Each row of A is roughly a mix of the hidden directions of one of 4 groups.
A:
[[ -8 -18  11 -10  10 -24   1  -4 -19 -22]
 [ 25   2   3   8   8  -5  16  10  -4  30]
 [-25   4 -19  30  -3   5   8  -8  -1  -3]
 [-14 -13   5   9  -8   5  15  20 -10 -28]
 [-30   9  18   8  -4  14  14  12  12   3]
 [ 14  -4 -29  12  -9  18  11  13  -9 -12]
 [ 13 -31 -18   6   7  18  -9  12   5   2]
 [  3  10  -4 -15  33  21  -6 -11  -5   7]
 [-14   8  -9  -5 -26  13  -7  -6 -28  -7]
 [-17   0  -6   1  16 -32  16   7 -14   2]
 [  4  -8 -24 -18   9  -3  31  10   3  -5]
 [-19 -21  10  -7  23  -3 -14   5   4  20]
 [  0 -10 -25 -28 -10 -12   5  14 -13   1]
 [  3  17  -1  19 -11  -5   3  20 -27  13]
 [  0  -7 -23  10  15   2  24   5 -21  14]
 [-18  10  -8   3 -11  -9  18   3 -31  13]
 [-11  28  18  16  15 -13   6  13   2  -3]
 [ 28 -16   2  14 -14   3  -3 -23  11   3]
 [-22  13 -10   5   8  15  -4  -8  -9  30]
 [  8 -29  10   2  14 -16   1  24   6  -9]
 [-27  10  -9   5  15   4   8  22  15 -11]
 [-17 -20 -19   2 -16  -6 -10 -22   4 -13]
 [ -2  -1  10 -22 -18   4 -10  15  28  -8]
 [-17  -3 -16  15  12 -12 -11  -7 -24  15]
 [ 24  15 -10 -10 -13 -19  -4 -14   9  15]
 [-20  -2 -26   6 -22  -6 -14  -9 -14  -1]
 [-11   6  -7  -7   8 -28   0  -7  18  25]
 [ -9   6  23 -20  20 -15  -9  15   4   9]
 [ 10  10 -21  -3  -7   9   0  23 -17 -22]
 [-24 -26  21   3 -10  -8   0  -7  -2 -13]
 [ 19  10   9  22 -20   6   5  20  16  -4]
 [ -1  17  16 -13 -26   8 -14 -18 -13  -1]
 [-33   4  13  -9  -2  -3 -19  -6   9 -15]
 [-31 -13  13  11   3 -11  15   6  17   6]
 [ -4  -9   2 -20  -3  17 -20  -8   4 -29]
 [ -2  11 -19  16  -3   4 -25   0  27  -2]
 [ 20  12   6  -7  21   7 -13 -22 -17   6]
 [  2   6  20  32   1   1  -7 -10   5  21]
 [-14  14   2   7   0 -21 -12  27 -16 -10]
 [  6  11   2  -6  24   1  21   3  10 -28]
 [-12  16  -2  10 -27  25 -15  -1  -4  -4]
 [ -4 -11  21   1 -14  29  -2  -3  22   0]
 [ 21  -8  -5   4 -11  33  -9  -4  -7 -15]
 [ 11  -9 -19 -26  -8   2   8  19 -13  13]
 [  1   2 -32  21   3  -7   5 -19 -15  -3]
 [-16  -9  -5 -11  20  -9 -22 -17 -10  16]
 [ 13   2 -13  14 -16  15   6  22 -11 -22]
 [  0  15  17   9  17 -26   0 -11   8 -20]
 [-10  10 -15 -10   7 -12   0   8  28  24]
 [-12 -14  -4 -34  12  -6  -4  20   3   3]
 [-27  13   0   0  -8  -6  14  13 -21 -17]
 [ 13  -9  -7 -15   7 -21   6  -6 -32  -4]
 [-21  -5  21 -20  11 -13  -5 -13  15   8]
 [ -7  11  -6  27   5  19  12  24   1   7]
 [ 26 -11  -8  13 -12  -8   3 -16  10 -22]
 [  1 -24  11  16 -10  -6  22  17  -6 -14]
 [ 10 -15  17  12   6 -18  22   1   4  22]
 [  6  -3   9  26 -31  -6   7   9 -13  -4]
 [  1  -1  -9 -15  30 -24 -12  -7  -3 -11]
 [  2  -1 -13  28  -1  -5 -22  12   8  21]
 [  2   9  19  23  11   8  11   2   8  27]
 [ -8  -3 -22   9 -13   0   1 -17   0 -32]
 [-31  27 -12   7   0  10   4   7   5  -8]
 [ 22  23   5  21  -6 -10  14 -14  -9  -3]
 [-19  -5  -9  29  -1  17  13  -5   2  18]
 [ 28  11  12  -5  -6  23 -13 -12 -13  -2]
 [  1  -9  -4  26  26   4   1  16  14 -14]
 [ -7 -11 -14  19 -26   2  -5 -10  10  22]
 [ 17   2 -16 -11  -7 -15  -7  24 -22   3]
 [-20 -23  -8  10  -6  -3  16  13  -2 -23]
 [-16  -7  -8   2 -26  24 -16  -9  13  -2]
 [-12 -26  30   2   7  -8   8  -1  12  -9]
 [ 40   1  -6   5 -11 -11  -9 -12  -1  -4]
 [ 17   7   9  -4  21   8 -13 -23 -22   1]
 [  3  -6   3 -15   6  41  -4  -7   5  -6]
 [ -8   6 -20  11 -11  -1  22  28   2  -9]
 [ -7 -26  -8  13 -23 -15   4   5   6 -18]
 [  1  14  16  -2  16  27  11 -10 -20   6]
 [-14 -16  -7   6 -27 -17  16   7  15  -4]
 [ -6  18 -21  -8   8   8  12  -9 -25  17]
 [-24  -5 -12   5   0  -5 -18  31  -5   3]
 [ 15   3  20  10  30   3   4  15  10   9]
 [  4 -14  -2 -26  29  -6 -13  -1  13   3]
 [-15  -3  -2 -14   8 -16  -1 -14  23  25]
 [ 24  -7 -11  -2  16 -14 -25 -10   2  14]
 [-16 -14 -23   8  -8  13  -8  26  -5  10]
 [-10 -14   4 -33  -8   9 -23  -2  -1  -5]
 [ 14 -18  -8  24   4   1  -6 -12  -3  27]
 [-14 -20   8   1 -14  31   2   7  15  -5]
 [-24   4  17   9  -6 -19   8   4   7  25]
 [-22  16  -7  12 -13  21   8 -18  -4  12]
 [ 12  -3  27 -12 -23  -3  -6  -6 -20  10]
 [-29  14  -9  -3 -25   9  -7   8 -12  -3]
 [  4  19 -28   5  11 -16   3  11 -15 -14]
 [ -3   1  -2  15 -16  18  26  -1  18 -18]
 [  2  33   9  -2   0  -6  21  15 -15   3]
 [ 11 -26  21   8 -11 -12  12 -10 -12  11]
 [  1  -9  -5   1   7  37  -3 -17   4  15]
 [  2   4 -20   0   2  -7  24   4   0  32]
 [-25  27  -5  -3  -5  13  12  12 -13   4]
 [ -3  28  13  -4 -27  17   1  -4   7  -3]
 [-10 -21  17 -16  10 -22 -15   8  -7 -11]
 [  7  27 -12  -4  -1  20  -1  -7  28   1]
 [ 18  -2   7 -21  26 -14  14   4 -12  -7]
 [ -5  23  27   3  -4 -18 -17  -6  -7   9]
 [ -7  -6  10 -10   6   0   8  14 -13 -37]
 [ -8 -11 -15  10  15  -3  -3  23  -8 -27]
 [ 28 -18 -15 -21   2 -12  -7   4  -8  -9]
 [-17  -6  -3   3  13 -29  -3  20   1 -17]
 [-30  -3  13  21  -5  -6  13   8  12  11]
 [ 10  12 -14   5 -25  14 -20  -9 -19  -2]
 [-11  25   9 -17   4  16  22   5   1 -14]
 [ 10 -12  10  -6  -6  13 -20  10  -1 -32]
 [  2  -8 -13   4 -13 -22   0 -11 -33   4]
 [ 18  12   2 -11  -7 -17  -3   9 -33   1]
 [ 12   8  -3   1  -5  28 -17   0  28  -1]
 [ -3  18 -28   5   9   0 -22   5  19  -6]
 [ -7  15  14  -3  33  -4  -5  10 -19  -6]
 [ 17 -12 -16   0 -13 -19   8 -17 -11 -21]
 [-15 -14   0 -20  18  -5   4  22   9  18]
 [ -9 -14   8  20  -2  -5 -13 -31  15   0]
 [ 39 -16  -4 -10   2  -2  -2 -12  -3   7]
 [-10 -15  -5  11   7  -1  12   0 -29  24]
 [-21 -23  24  -9   4   1  21   1   8  -2]
 [ -2 -13  15  16  -6  12  10  -3 -27 -20]
 [-23 -10   1  -7 -17   6 -15   5  -4  28]
 [-19   0 -13   3  11   3   2   8  36   8]
 [ 10 -11 -16 -11   6 -22 -15 -11 -18 -19]
 [ -2  -5 -30 -12 -14   8   1  14 -13 -20]
 [ -3   6   7 -36  18 -12   5 -12   5  -9]
 [ -8  12  -6  17 -13  17  28   9  -4  17]
 [ 10   3 -24  -3  18   9  -6 -24  14  13]]

Each list below has three rows that fit no group; the rest each fit one group, if only roughly. Name those rows in the order they come.
  * J695: [-14 -16   9  17  -4 -27 -10  -6 -13 -15]
  * J59: [-27 -22  18   6  -6  -4  12   6 -17   2]
  * J378: [-10  13  -2 -12 -19   2  25  22  16  -2]
  * J879: [ -1 -10  -9 -32 -16   9  -8  16  13  -8]
  * J597: [-21  15  -5  29 -17  -4   1   6  -3  14]
  * J710: [ 22  14   2  10  14 -16 -22   1  -8 -19]
  * J77: [-28   5 -13   3 -12   2  21  15  11 -14]
  * J224: [  2 -10   2 -30 -13 -17   3   3 -25   2]
  * J198: [ -2   0   9 -18   4 -32 -17  -5  17   9]
  * J19: [-11   0  -9 -19  34  -5  12 -15  -5  -2]
  * J673: [-10  14   6   7 -16 -20 -26  -5 -17  -9]
  * J9: [  9 -15  -8   2 -10  14  23 -23 -13  14]
  * J853: [  6   8   5   8  30  -6   6  24   8 -17]
	J879 J77 J224
  * J515: [  1 -23  -3  27 -24   4   4   0  -8 -13]
  * J299: [  2  -1   7 -13   7 -18  34  13  12  -6]
  * J866: [  8  11   4  -7  19  -3  12   0 -33  15]
  * J767: [  4 -10   8   7 -24  19 -25 -13   7 -12]
  * J92: [ 11  13  14 -34   1   5   4 -21   3   3]
  * J334: [-17  -4  -1  11   5 -13 -20  24  20   9]
  * J728: [ 24   3 -16  -8  -9  -9   9  13 -17  23]
  * J78: [ 17  15 -28  26   2  -3  -2  10  -2   4]
  * J819: [ -1 -25 -11   1   3  -3  -1 -13 -35   0]
  * J578: [ -3  -6  -9  -3 -26   7  27  12   3 -19]
	J299 J866 J819
  * J431: [23 -5 -6 35 10  6  5 -8  4 -5]
  * J616: [ 13 -15   7  18 -24 -10   8  -3 -10 -22]
  * J322: [  2   7  21  -4 -19   4 -18 -21 -10  19]
  * J94: [ 20  -9  -7 -12   2  32   0  19  -2   3]
  * J771: [ 23  13 -15  -8  -2 -21   0  10  -9 -23]
  * J283: [ -4  -4  17  22  -4 -17 -16 -19   6  18]
  * J122: [ 10 -15 -12  -7 -27   1   9  25  13   0]
  * J11: [ 10  -1   5  -1  15   2  -9 -36  -6  19]
  * J385: [-20   9  14   3   7   0 -12 -22  24  14]
  * J253: [18 -2  7 -4 16 -3 27  7  9 24]
  * J261: [-16  15  -8 -10 -20  11 -15   7  24   7]
  * J265: [ -5 -15   8  17 -14 -23 -10   4 -19 -17]
  * J530: [-21   8  -7  16  -8 -15   2  11 -12 -28]
  * J399: [ -9   9   1   0  -8   9  -8 -18 -23  30]
	J122 J385 J261
  * J527: [-14 -14   0  16 -12   2 -14  -6  33   3]
  * J805: [-22   9   9 -18 -14 -12   3   8 -10  25]
  * J310: [ 11  17 -11   1   0 -27   2   8 -15 -24]
  * J863: [  1  10  13   6  16  16  -7 -18 -15 -26]
  * J686: [ -7   8 -24  13   2   9 -11  18 -14  23]
  * J988: [  4  22 -26   0  24  -1  17   7  -6   5]
  * J355: [-13 -11  -3  14 -11 -25 -15  -9 -18 -14]
  * J685: [-22   8  10 -33  -1 -12  -3  11  -5   9]
  * J123: [ 19  -1  13  19  -1  -1  28  -7 -10 -18]
  * J170: [  0  -7   3  23   4  20  21 -13  19  11]
	J863 J686 J123
  * J618: [  0 -10  -2  13 -16 -11 -25   9  25  12]
  * J502: [  5   8 -13   7 -34   0   5   3  16  19]
  * J347: [-23 -26 -20   3 -14   4   0  -4   7  14]
  * J541: [ -7   6 -19  24 -14  -1  14  -8  17  18]
  * J758: [ -9 -14  28   9   9   1  12   8  26  -1]
  * J440: [-16  -5  22 -20 -10   0  11  18 -14 -15]
  * J534: [  4  11   5  13  15  16  19 -30   0   5]
  * J28: [ -2  -7  -3 -23  24  13   3 -27  -3  -8]
  * J206: [-24   3  12  -1  14   7   0  12  26 -17]
  * J715: [ 24   3   3  -9 -17   7  21 -19  -9  14]
  * J419: [ 14 -15   0   9 -28  -3  -8 -16 -20   9]
  * J105: [ -5 -33 -23   4 -13   1  -5  -3   5  14]
  * J293: [ -3   1   4 -18  23  21 -19   0  17  11]
  * J666: [-17  -7  13   8 -37  -6 -10   3  -3   1]
  * J7: [  7 -19  25   8 -14   2 -18 -10 -12 -17]
	J541 J534 J666
  * J719: [ 14  18 -11 -17   5 -18  -3  17 -15 -18]
  * J929: [ -1   9   8 -10  25 -14  20  11 -20 -11]
  * J446: [ 17   3 -12 -22   1  22  19  11  -5 -14]
  * J763: [  5  10   9  26  14 -29 -12   5   4  -4]
  * J464: [ 21  -5   6  20 -16  18   1  -7  20 -14]
  * J635: [ 11  26 -12   9  -1 -11  -2  17   4  25]
  * J521: [ 32   0 -12   5  -7 -19   3  -7 -14 -15]
  * J405: [  5  23 -12 -27  21 -15   2   1   5   3]
  * J213: [-16   6 -11  -8  14  18  -6 -19  26   6]
  * J930: [ 29   5   2   1 -20  18  14  -7  14  -6]
  * J258: [ -8   4   4  -1  22 -19 -11 -14 -29   5]
  * J300: [ 25  32  -1  -1   6  -6  -4 -17  -8   3]
  * J501: [ -1 -29  -6  32   2   2   4  -7   8   9]
	J464 J258 J300
  * J443: [ -8 -15  31  10   7  14  -5  -4  21   5]
  * J698: [  8   4  12 -13  18  -7   0 -15 -21 -26]
  * J291: [ 20  -1   5   2  13  33   2  17   2 -12]
  * J870: [-12   3   5 -11 -16 -19  -8   4 -12  31]
  * J748: [-33  -8   9  10  12  -1 -13   8  18   5]
  * J278: [-12  14  -4  -2 -19  17  -1  -6  -9 -32]
  * J966: [-21  13 -18  -5 -24  13 -13 -14   1  -8]
  * J29: [-20  -3  -8  18 -21  12 -12  11  12  17]
  * J429: [-18  11  13 -33  -3 -15 -12   1  -6  -3]
  * J235: [  7  -9   4   4  -9   4  32  26   2 -13]
  * J898: [-23 -18 -12  -3  18 -26   8   1   5  -7]
	J443 J966 J29
  * J217: [-11  -7  -8 -28  17  17 -19  -4   6 -10]
  * J568: [-16 -29 -14 -14  -5   2   3 -10  21   6]
  * J366: [-18  -5  -7  -9 -17 -23  18  -6  17  10]
  * J962: [-19  -1 -10 -18 -15  15 -20  18 -12  -6]
  * J596: [-17 -15  15 -16   1  -2 -32  -5   5   3]
  * J849: [-22   4  10  -3 -37   8  -1  -2  -5  -4]
  * J81: [-6 36  6 13 -2 12  9 16 -1 10]
  * J5: [ -7 -19   1  22 -27   8  -5  16   7  -9]
  * J486: [-31   6  10  -6 -17   9   1 -21  -6 -11]
  * J799: [ 20  -1   8   5 -35   8  -3   4 -18   2]
  * J352: [ 13  27 -21  23  -8  -3   5   8   0  -8]
	J217 J849 J799
  * J798: [-25  17 -13  -8  21   7 -14   4 -15  -6]
  * J639: [ 20  14  12  -5  -9  -7 -15  22  17 -14]
  * J894: [ -6  22   4  29 -13   8 -12  -4  -5 -18]
  * J658: [ 26  -7 -17  -4  22  12   4  -8 -12  15]
  * J368: [ 24  22 -18   2  -1 -10 -17   2  10 -15]
  * J637: [  2  17  -2   1  -4  10 -26 -12  29   2]
  * J633: [ -9 -16  -9  14 -26 -12 -18 -15 -10  -6]
  * J688: [10 25 13 31  6 -8 10 -8  0 -1]
  * J236: [ -4  -2  -9  -8 -20  -1   3  -9 -38   0]
  * J816: [ -4  14   4  26 -17   2   4  -6 -17 -24]
	J798 J658 J816
  * J479: [-10  -6 -10 -20   3  -7  12  18   7 -30]
  * J4: [-15   6 -11 -23   5   3 -19   1  12  26]
  * J420: [-16 -10 -18  -7   8 -22  22   6  -1 -19]
  * J3: [-11   2  31 -12 -20  13  12   8 -12   3]
  * J631: [-18  24  22  -1   1  19   7  12 -11  -7]
  * J200: [-23 -28 -12  -7  -8  -1 -14 -16   9   6]
  * J169: [ -4 -28  12  10 -24   1 -17  -1  10  -9]
  * J306: [-36 -27  -3  -2  -1   0  -2   0   4  -7]
  * J361: [ 14  17 -17 -22   8 -15   8 -13  11  14]
  * J118: [  1  21 -20 -17  21  11   6  12  15   4]
  * J800: [ 25  13   4  -4  -5   5   9  -2 -26 -22]
  * J557: [-32   6  21   1 -20  13   2  -1   2  -6]
  * J620: [  4   2  -8  -5 -19  11 -18 -16 -26  16]
  * J602: [-20  -5  12   9   7  -4   6  37  -2   6]
	J4 J306 J620
